The same turns and mirrors carry the whole set onto itself, and each row onto the other rows of its family. Which rows share a family with each named row? Give them in list order.
These 18 rows form 3 families of 6 rows each.
T: [  7.4   7.7   5.4  19.0   6.5  39.4 -14.9 -12.9   0.5  14.1   0.0  14.4
  -9.7   7.4  15.1 -17.4]
M: [ -2.7  10.8  18.8 -12.8   3.1  24.2  16.6  12.1   5.8  11.5   6.4  30.2
  26.7  15.9  -1.0  23.9]
G: [-10.4   8.8   6.0  -4.9   8.8  33.2  16.9   8.2   7.9  14.7  12.7  24.1
  21.2   9.0   4.8  28.2]
D: [ -0.9  -6.2   9.1  33.1   4.2  36.4  -4.0 -10.7   2.5   8.8  -8.3  17.6
   3.9   9.2   9.0 -12.1]
L: [ 23.6   9.7  21.5  16.1 -13.6   8.8   3.7 -16.5  -9.8  20.1  10.0  -4.6
  -8.5  17.3  40.6   6.0]
X: [ 13.3  -8.8   5.6  24.6   5.0  30.9 -13.2  -6.7   8.7  10.6  -9.3  22.9
   4.2  16.5  16.6 -18.3]
H: [-0.7  6.4 23.2 -1.1  8.0 24.7 17.0  7.9 12.6  4.0 16.5  9.1 24.6  9.9
 -5.1 30.9]
N: [ 14.1   1.7 -23.2  -2.0   9.1   1.4  -3.0 -19.4  -4.7  15.4 -11.5  -8.9
   8.7  24.8  25.4   4.1]
F: [ -4.7   1.1  13.5  12.9 -37.1  -3.3  10.0  -0.3   3.4  18.2  16.8  20.3
  -2.8  28.4 -12.6  13.9]
Y: [ 19.0   1.0 -25.4  -9.1   1.9   8.4   1.1 -11.6  -7.9   2.8  -2.2   0.4
  -5.3  26.0  27.9  -8.9]
J: [ -1.8   2.8   9.5   3.1 -40.8   4.5   8.8 -13.7   4.1  17.2  14.4  15.0
   8.1  27.6 -22.2  16.3]
C: [ 32.7 -10.7  -1.4  -9.6   5.1  19.8  10.6  -0.5  -0.8  32.5  16.7   4.5
   4.7  23.2 -24.8  27.6]
U: [ 15.2  -0.7 -25.8  -8.2   7.5  17.6   2.0 -10.2  -8.1   6.0 -17.1 -10.3
   9.6  32.0  20.9   5.3]
Z: [ 28.2   5.9  25.5  24.2 -16.7   4.3   3.4 -11.5 -24.0  19.3   0.0  -4.8
  -4.1  31.8  24.3  10.9]
Q: [ 29.7  15.7  20.1  24.0 -15.5  15.8  -1.3 -21.9 -24.4  19.7   3.9   4.6
   4.6  28.0  29.1   6.8]
A: [ 27.5   5.9  -1.9  -6.9  -1.6  27.5   8.8   5.5  -0.9  21.9  14.5  -7.5
   8.4  25.8 -35.7  15.7]
R: [ 33.4  -2.8  -9.2 -12.8  -5.2  26.4   4.8   6.5  -6.5  31.8  17.3  -0.7
  -0.9  34.8 -18.3  26.5]
W: [  6.3   7.5  11.1   5.7 -29.7  -3.7  21.7  -0.7   7.4  -0.7  11.9  15.0
   4.3  33.0 -21.7  15.6]

Which other rows belong to the same family as W? T, L, H, Y, A
Which other rows belong to the same family as R? G, D, F, U, Z

The same turns and mirrors carry the whole set onto itself, and each row onto the other rows of its family. Which rows share a family with each named row? Give them in list order.
These 16 rows form 4 families of 4 rows each.
nirev: [  2.2  -5.6  -6.8  21.4  10.4 -30.6 -30.2  -0.2  18.4   0.7   9.5   3.3
 -13.5  -1.0  27.0]
Gonok: [  7.9  -8.4 -13.2  30.3  11.1 -21.9 -34.7  -2.9  10.8  -2.1   2.8   6.8
  -3.3   5.0  25.3]
vemab: [ 11.5  15.9 -11.7   3.0  20.1  -5.6 -27.3 -12.3  -3.9   3.0  12.4   0.5
  -4.7 -16.8  24.6]
Zimu: [  5.7  -3.6  -7.8  27.4  14.6 -18.2 -38.2  -3.1  10.5   5.0   3.2   8.5
 -15.6   0.5  19.6]
Geda: [ -4.1   1.2   1.4   4.9  -7.9  -7.7  24.1   6.8   2.8 -23.6 -32.5  38.2
  -5.6  -0.2   4.6]
ruke: [-14.7   2.5   6.0  -5.2  -0.5  -4.9  21.4   4.8   0.2 -12.5 -27.1  34.2
 -18.0  -1.2  -3.0]
Ret: [ -1.3  -0.3  -6.4  25.3  16.0 -20.2 -27.3  -6.4   3.8  10.9   9.1  -1.5
  -8.4   2.8  26.0]
gupof: [  5.2   2.7  10.3  11.6 -16.0 -14.1   4.9  -2.4 -15.8 -42.8 -31.5  30.5
  -9.5 -16.5  16.6]
fesa: [  4.5  11.9   0.0   8.7  13.5 -11.0 -41.3  -5.7   3.0  -0.5  11.6  -2.4
   0.2 -16.2  21.0]
Pum: [-16.8  -0.8  -0.6  -8.4   1.1  -9.6  18.5   5.2   3.6 -26.1 -35.6  29.1
 -12.2   4.2   6.4]
lalik: [  1.2   2.5   7.5   5.1 -15.8 -12.9  15.7  -1.5 -13.6 -44.1 -23.9  28.7
   1.5 -11.9  15.7]
zoz: [ 11.9   6.8   6.4   3.3 -17.0 -12.0   9.5  -2.5 -18.0 -41.4 -20.2  34.6
  -9.9  -6.6   6.6]
lanuz: [  2.8  14.3   0.0   5.3  17.0 -14.1 -23.2  -5.4  -2.6   4.8  14.2  -6.6
   2.1 -19.5  28.5]
bizi: [  1.8  14.0  -1.9  -1.1  17.8  -2.9 -23.0  -2.4  -0.2  -0.2  21.9  -1.9
   1.4 -13.2  23.2]
zufa: [ -9.4  -1.8   0.1  -2.5  -4.2   2.3  14.4   7.0   1.1 -22.2 -28.6  38.9
 -16.4   5.2  -1.6]
Fula: [ -1.3  -4.3   8.7   0.3 -10.8  -2.0  12.5   3.5 -15.5 -42.9 -22.4  35.3
 -11.4 -14.6  10.9]

Which other rows belong to the same family as zoz? nirev, vemab, Pum
Which other rows belong to the same family as lalik? Zimu, lanuz, zufa
Which other rows belong to the same family as bizi? Gonok, ruke, gupof

The same turns and mirrors carry the whole set onto itself, and each row onto the other rows of its family. Which rows share a family with each named row? Give them in list order.
These 15 rows form 5 families of 3 rows each.
dop: [  9.1   6.7  16.0  -3.8  -2.4 -11.2  18.2 -10.5]
Nalo: [  1.7 -20.9 -21.8  -2.4   9.9   9.3 -12.9   7.8]
povof: [ 11.9  10.9  13.6   2.9 -21.2 -11.4   6.9  -0.5]
Neku: [ -0.5  10.1  17.2  -5.7  14.9  18.9 -28.5  16.5]
konot: [-10.4   7.9  16.5  -1.6   4.6  10.4 -25.1  28.1]
fev: [  0.8   1.5  23.1 -12.9  -3.5   4.9 -35.2  15.7]
Tofiv: [  2.1 -14.5 -16.3   4.7  23.6  -2.4  -6.0  -8.5]
Sudal: [  4.2   2.8  33.0  -4.2   7.0  -0.4 -27.1  17.8]
mago: [ -3.6 -17.3 -19.0  14.5  12.1  10.9  -8.2   3.9]
Lelo: [  6.3 -23.0  -4.9  12.9  14.5   3.1  -2.9 -16.4]
lom: [ -1.0  11.3  10.8   3.7 -11.4  -2.2  16.2 -16.5]
Repuf: [ 14.5  -2.5  21.1  -4.9 -21.0  -2.4   7.8  -9.9]
natap: [-11.7  12.9   4.0  -6.3  11.9   8.8 -32.4  14.6]
Semu: [ 10.6   2.7  21.6  -7.9 -19.9  -5.5  10.1  10.6]
danos: [ -6.5 -29.1 -10.3   1.1  13.2  -1.4  -2.5  -6.4]

Which other rows belong to the same family as Sudal? Nalo, lom
Which other rows belong to the same family as mago? dop, fev
Which other rows belong to the same family as Tofiv? konot, Repuf
Which other rows belong to the same family as Semu? Lelo, natap

The same turns and mirrors carry the whole set onto itself, and each row onto the other rows of its family. Which rows share a family with each named row? Give them in list order.
These 32 rows form 4 families of 8 rows each.
sazi: [-3.5 12.4 -7.0 34.4  3.0 38.8  0.1 -3.0  8.0 14.3 -5.0 10.1 -9.5]
zal: [  6.0   2.5  -9.0  26.3   5.9  37.8   6.2  -7.1  26.5   8.0   2.0 -15.6
   4.1]
dunit: [  5.4  13.7  -7.1  22.8  -9.4  11.2  13.2 -17.6  31.3  -3.5  40.5   1.3
 -14.3]
nege: [ 12.4 -24.4 -15.3  20.1  15.3  34.7 -24.0   3.7   1.4  -3.9  -0.4  23.8
 -22.6]
Feg: [  2.9 -26.5 -12.7  23.3  15.8  41.4 -19.4   8.2   5.7  -6.7  -1.9  24.3
 -15.9]
vepi: [  3.4  24.1   4.8  25.5   9.2  11.1  21.6 -14.4   3.7  -5.2  32.8  11.9
 -16.3]
Vek: [ 11.3  15.5   0.8  23.5   9.8   2.3  20.8 -15.9   0.8  -8.1  37.7   7.9
  -9.9]
Toz: [  0.3 -10.3  -4.5  18.9  12.7  38.5  15.2  -2.6  17.8  11.3   2.6 -15.5
  -2.1]
vuzaz: [ 11.5  11.7  -0.1  33.7  11.9  -0.5  26.9 -14.7   3.4  -7.0  29.6   7.3
 -11.0]
zoko: [  6.3 -22.5 -15.9  19.3   0.8   7.1 -13.7  -8.9  19.4 -30.0  44.8  23.4
 -22.8]
Geg: [ 16.6 -18.9 -18.0  13.0   2.5  -2.2 -16.0 -15.8  19.4 -21.8  42.4  10.2
 -23.2]
setig: [ -4.0  -0.1 -10.5  45.1   4.1  33.2   1.8  -2.4  21.3  13.5  -6.9  11.6
 -18.2]
natis: [  9.7   8.8   6.3  23.3   7.4   8.5  20.2 -19.6  -8.5  -7.2  37.0   6.3
  -9.4]
Tosiv: [  7.3  -7.7  -8.4  21.7  14.9  41.8   9.3  -5.1  19.8   6.9  -4.5 -16.5
  -4.5]
geme: [  3.2  -8.6   0.3  16.2  30.9   1.4  -7.2 -10.5   2.7 -26.2  39.3  26.6
 -14.1]
Reku: [ -0.2 -21.1  -3.8  21.4  11.0  41.6 -22.3   4.9   8.8  -9.4  -2.5  30.7
 -14.5]
Muzu: [-13.1  -2.3  -2.8  33.9   2.8  43.9  -3.4  -9.5  16.5  11.4  -3.9  17.9
 -13.7]
Fab: [ 10.5 -35.8 -13.7  19.6  25.7  33.2 -14.4   2.3  11.1 -23.0   4.5  -0.7
  -0.9]
Rofa: [  9.3 -11.3  -7.0  26.0  10.5  37.5  10.8 -15.2  19.9   0.9  -7.6 -18.2
  -4.7]
Kepo: [ -3.1   4.9  -6.6  20.7 -14.0   7.0  12.5 -12.1  24.5   6.4  45.2  12.9
  -9.9]
bamu: [ 16.0 -33.5 -14.9  22.9  20.9  38.7 -11.1   2.3  23.2 -16.7   0.4  -0.5
  -2.8]
rakop: [  7.4 -14.4  -7.6  25.7  -0.6  -3.0 -16.8 -14.4  30.1 -28.8  43.6  13.7
 -16.2]
buto: [  3.8 -10.0  -2.6  14.9  21.8  -1.8  -1.6  -9.4  -4.6 -28.3  42.3  21.9
 -16.9]
sas: [  0.5 -28.6 -20.2  28.0  11.0  33.9 -27.6   4.3   8.8 -14.0   3.3  22.8
 -14.8]
vig: [  3.2   5.4  -4.4  35.1 -11.5   6.1   5.3 -24.4  29.0  -6.1  44.2  12.7
  -8.8]
zed: [ -7.8   2.2 -10.4  34.8   8.1  43.6  -4.1  -2.0  19.7  12.5  -5.7  12.3
 -15.3]
Guzo: [ 11.4 -18.1  -3.2  16.7  24.4   5.0   1.4  -7.6  -1.0 -38.0  39.1  17.3
 -17.6]
pel: [  2.6  12.0  -8.3  26.5  -9.2   4.7   8.0 -17.5  26.2  -1.7  47.5  14.1
 -10.1]
Gam: [ 14.5 -32.6 -10.7  20.4  28.2  36.1 -15.9  -0.2  28.7 -14.8   7.2   5.0
   1.7]
lek: [ 21.6 -31.7  -7.8  20.3  16.6  33.0 -11.6  -1.8  23.0 -19.9  -4.0  -4.4
  -4.4]
Voz: [  8.2 -16.3 -15.5  20.5   2.2  -3.4 -10.0 -12.8  23.1 -28.2  46.2  13.8
 -18.6]
kepi: [  6.8  -9.4   6.2  11.6  18.6   0.3  -4.4  -9.2  -9.5 -27.1  37.7  16.2
 -18.3]

Which other rows belong to the same family as vepi? sazi, zal, dunit, zoko, Fab, sas, Guzo
Which other rows belong to the same family as Tosiv? Feg, Vek, bamu, buto, zed, pel, Voz
Which other rows belong to the same family as Reku? natis, Muzu, Rofa, rakop, vig, lek, kepi

